(in the rows, 128 means zero)
One turn moves every row onto another: examples first, then more rows asked
Z_919: [144 146 125  81 127 118 131 137 125 118 112 131 139 147 130 144 126 113
 134 138 106 147 136 151  98 141 150 115 118 129 125 161 160 119 133 108
 120 135  92 112 104 159 163  96 160 109 155]
Z_604: [ 94 148 129  62 107 115 101 147 129 113 108 155 135 125 122 134 131 107
  97 140 124 142 126 124 134 112 140 162 119 194 131 165 162  92 128 118
 102 105 156 117 133 149 157  93 151 142 153]
Z_690: [123 146 120 116 159 117 104 137 133 153 101 135 135 136 120 144 135 113
 141 129 181 138 125 177 136 111 136 195 115 161 115 167 133  89 129 111
 101 150 173 120  90 147 154  98 153 116 149]
Z_572: [145 154 116 148 124 111 109 152 114  96 111 138 139 145 135 120 115 140
 147 128 144 112 120 150 126 121 124 129 109 133 123 175 131 100 113 109
  90 131 172 132 214 162 167 102 160 135 158]
Z_287: [143 147 121 151 116 119 113 147 115  91 108 139 140 141 130 126 111 136
 147 129 148 117 128 153 126 126 137 128 109 139 127 169 136 103 111 108
  93 122 168 129 218 163 165  94 156 139 154]
Z_793: [107 148 125 144 126 131  89 162 131 104  93 123 140 116 131 133 109 137
 136 160 140 150 137 157 134 132 152 121 104 116 122 169 128  97 141 113
 107 109 132 124  63 156 165  93 138 135 123]
Z_860: [148 156 127 165 119 115  62 147 122 116 104 133 134 132 137 125 138 124
 139 126 184 119 124 159  98 133 136 177 108 118 138 155 121  90 124 126
 108 109 172 107 131 149 156 109 165 165 149]
Z_28: [146 153 123  82 129 120 131 149 126 125 105 132 134 150 139 143 122 118
 136 139 112 150 132 146 105 146 146 116 117 127 118 166 156 116 136 115
 119 143  92 117 105 154 169 108 157 102 149]
Z_554: [ 86 149 121  93 117 118 106 165 117 153 109 134 135 139 139 139 109 119
 114 115 105 137 128 153 126 122 138 205 106 162 132 169 173 110 123 122
  90 117 125 115 141 150 175 103 144 105 148]
Z_213: [113 156 120 137 135 118  85 164 122 113 111 124 142 125 126 129 117 139
 136 148 123 124 126 159 130 115 140 117 108  97 118 184 120 101 145 116
 103 106 135 130  54 163 162  95 146 136 157]
Z_48: [132 148 121 120 148 126 109 143 125 163 102 142 131 144 119 162 131 111
 138 113 175 118 129 185 143 106 149 187 115 153 108 182 130 106 141 126
  96 134 160 122  92 158 156  98 148 129 171]
Z_829: [122 152 127 103 132 132 117 153 126  72 118 131 143 149 137 140 148 137
 153 120 176 145 118 163 139 123 147 147 109 140 116 143 135  86 145 115
 102 133 105 142  92 149 141  86 152 156 163]
Z_862: [152 158 126 165 119 117  62 152 118 121 105 135 132 135 137 127 138 124
 138 121 181 112 122 160 101 129 136 175 108 113 135 161 117  91 128 129
 106 108 171 109 130 150 157 113 164 167 157]
Z_621: [145 151 125  78 135 114 128 145 127 118 115 129 139 147 135 136 125 120
 137 143 105 150 129 144  96 139 141 120 120 125 123 159 155 108 131 104
 120 147 100 119  99 155 162 102 164  99 154]
Z_72: [127 161 117  98 137 119 111 153 121  83 120 133 142 157 137 140 157 129
 152 110 174 133 113 164 144 114 132 140 109 131 111 161 135  99 153 128
 100 130 103 137  93 152 147  92 156 157 174]
Z_921: [150 154 130 166 114 123  64 152 119 116 105 136 132 132 138 129 133 128
 139 124 181 114 126 161  98 133 145 176 108 116 137 154 118  87 126 125
 108 106 171 111 130 150 153 109 162 169 156]
Z_441: [144 156 132 155 138 130  49 157 126 113 132 145 137 122 125 121 135 135
 145  97 129 138 129 138 154  99 130 183 108 149 115 163 176  98 122 121
 123 112 132 123 149 150 148 100 144 147 155]
Z_401: [107 154 112 135 136 106  79 142 126 111  98 119 144 119 123 127 131 117
 130 153 139 142 131 163 135 120 129 113 102 113 124 184 134 116 142 121
 107 102 134 106  63 161 171  89 147 138 130]
Z_386: [141 148 117 145 125 107 107 140 115  89 115 135 145 140 128 117 121 133
 145 131 144 118 122 152 120 121 123 129 109 138 129 168 137 100 109 103
  93 126 174 123 215 163 165  93 163 138 154]
Z_769: [167 144 123 136 142 116  81 157 122 131 113 145 137 120 150 124 135 141
 127 162 163 111 127 178 122 138 132 144 111 135 117 167 139  92  85 101
 114 151 156 110 114 161 147  84 160 166 164]
Z_327: [125 134 132 123 146 134 112 135 131 144 112 139 138 134 110 156 128 119
 137 124 168 127 136 186 130 109 162 193 117 160 120 159 132  91 128 103
 102 134 165 124  88 157 143  82 149 130 169]
Z_944: [126 148 123 106 119 115 111 151 122 170  96 136 134 137 122 134 113 124
 130 141 166 129 126 155 108 154 134 114 102 140 121 189 116 100 132 115
 125 171 145 135 177 153 180  94 146 149 156]
Z_234: [ 92 144 118 110 137 128  97 180 122 108 126 137 134 111 131 125  97 142
 109 136 109 133 131 115 120 113 136 121 105 126 117 163 117 111 154 102
 110 141 131 129  93 162 162  97 172  97 154]
Z_439: [ 87 157 132  82 114 114 136 145 134  92 129 131 151 118 114 135 120 111
 144  87 134 127 114 121 121 155 134 125 128 116 128 162 159  95 111 118
  84 121 163 134 135 154 154  95 146 133 146]
Z_627: [107 152 125 122 125 117 108 163 119 156 118 136 144 146 144 134 113 114
 114 124 141 137 128 158  94 122 132 135 105 130 134 173 115  98 131 107
 100 105 156 113 213 137 177  98 123 128 152]
Z_954: [139 144 128 160 126 122  93 159 120 124 113 140 138 122 130 123 119 126
 133  80 116 135 125 126 107 121 129 111 107 139 134 146 130  87 169 110
  99  80 159 135 130 140 168 105 172 107 152]
Z_228: [134 140 128 160 124 125  93 156 126 120 104 136 139 117 132 121 120 121
 134  86 125 149 129 126 110 129 130 114 105 150 137 138 136  85 165 109
 100  82 159 129 134 136 170 101 170 105 134]
Z_677: [105 147 129 121 126 116 108 156 118 147 131 135 149 144 135 131 117 114
 113 124 132 131 129 160  85 115 136 137 107 128 139 166 113  95 125  95
 102  99 160 113 207 142 168  88 128 132 164]
Z_82: [ 86 149 123  91 125 118 107 168 118 149 119 133 138 138 137 132 108 128
 115 119  96 134 125 150 119 118 135 210 109 157 133 163 167  97 119 110
  93 124 136 124 133 149 168 102 148 100 155]
Z_688: [ 88 138 110 108 132 115  94 146 117 108 125 136 141 109 113 133 118 110
  97 127 113 131 140 130 123 108 134 110 100 134 125 170 133 138 155 111
 112 115 122 101 100 172 165  79 175 113 154]
Z_25: [ 91 159 132  85 107 118 139 150 131 101 121 134 145 122 118 144 118 108
 142  81 138 124 117 122 129 157 140 121 126 115 122 170 160 104 117 131
  82 116 155 136 140 155 158  98 142 138 146]
Z_839: [ 90 164 129  82 116 112 134 155 133 100 122 133 146 121 123 133 120 113
 145  87 138 128 110 116 127 158 128 126 126 113 121 170 158  96 115 126
  83 128 162 140 138 150 160 105 145 128 143]
Z_536: [169 149 118 140 136 118  83 163 121 142  98 148 129 126 157 132 132 136
 127 158 172 116 129 179 134 144 134 140 108 138 111 179 140 103  92 119
 113 151 148 109 122 158 155  95 153 168 156]
Z_130: [143 156 132 155 138 131  49 159 126 115 130 145 137 121 127 122 133 136
 147  97 131 139 129 138 154 100 131 184 108 149 114 164 177  98 125 121
 123 114 134 124 150 150 149 102 144 145 153]
Z_123: [ 89 138 117 118 122 135 101 170 126 114  98 138 128 109 133 142  99 121
 105 134 132 152 144 121 136 131 147 114  95 144 115 167 132 130 157 122
 111 127 114 112 110 160 174  97 162 106 123]
Z_728: [120 143 127 100 130 109 107 141 124 154 119 133 146 130 113 117 116 132
 129 149 150 126 123 154  90 145 132 122 111 137 132 171 113  82 118  87
 129 177 160 138 165 155 165  81 156 144 167]
Z_736: [123 137 128 107 114 116 113 130 119 159 115 135 145 135 103 138 119 118
 123 137 151 118 136 167  97 144 148 111 106 141 135 180 120 106 126 101
 127 151 145 127 175 166 167  70 150 164 177]
Z_597: [121 157 116  97 140 116 108 144 128  76 111 128 143 149 138 133 161 123
 151 122 186 155 114 162 144 123 126 144 107 144 116 151 143  94 146 122
 104 137 107 128  96 146 151  90 156 153 151]
Z_383: [144 156 132 155 138 130  49 160 126 114 132 145 136 122 127 120 133 137
 147  98 129 138 128 137 154  99 130 184 108 149 115 162 174  97 123 119
 123 115 133 125 149 149 147 102 144 145 154]
Z_784: [102 152 136  68 100 135 109 176 127 122 104 163 125 133 134 147 112 128
 102 134 121 131 126 119 140 116 157 162 121 184 119 171 151  89 137 128
  97 110 150 140 132 148 156 106 142 141 166]
Z_957: [168 142 122 140 132 118  84 151 118 135 108 146 136 124 145 135 135 131
 123 155 165 107 135 186 128 138 143 138 110 138 117 175 144 108  89 113
 114 136 145 103 120 165 148  79 157 177 170]
Z_535: [136 145 122 156 130 113  88 148 120 126 109 136 139 119 127 120 128 113
 131  80 122 142 125 126 111 121 119 109 104 146 137 148 137  94 168 115
 100  78 159 123 133 139 174 103 174 106 143]
Z_955: [ 86 145 123  90 119 115 107 157 114 148 123 132 141 139 129 138 114 118
 111 112  93 127 128 157 118 113 138 204 109 158 135 167 171 110 122 113
  92 112 128 114 135 156 167  93 149 109 163]
Z_434: [102 162 124  55 118 108  96 166 123 123 117 158 131 136 131 130 130 119
 100 134 114 123 111 117 135 101 126 162 124 175 120 181 149  88 136 126
  96 119 161 133 125 148 160 109 155 134 174]
Z_844: [105 153 128 119 132 115 106 165 121 148 126 134 147 144 145 124 113 122
 117 131 134 138 123 154  86 119 128 141 107 128 136 164 111  85 123  94
 103 115 164 119 206 135 170  98 128 121 152]

Z_535 turns into Z_954
Z_690 turns into Z_48
And these:
Z_839 turns into Z_25
Z_677 turns into Z_844
Z_944 turns into Z_736
Z_860 turns into Z_862
Z_688 turns into Z_234
Z_604 turns into Z_434
Z_213 turns into Z_793
Z_572 turns into Z_287
Z_82 turns into Z_554
Z_28 turns into Z_919
Z_769 turns into Z_536
Z_829 turns into Z_597

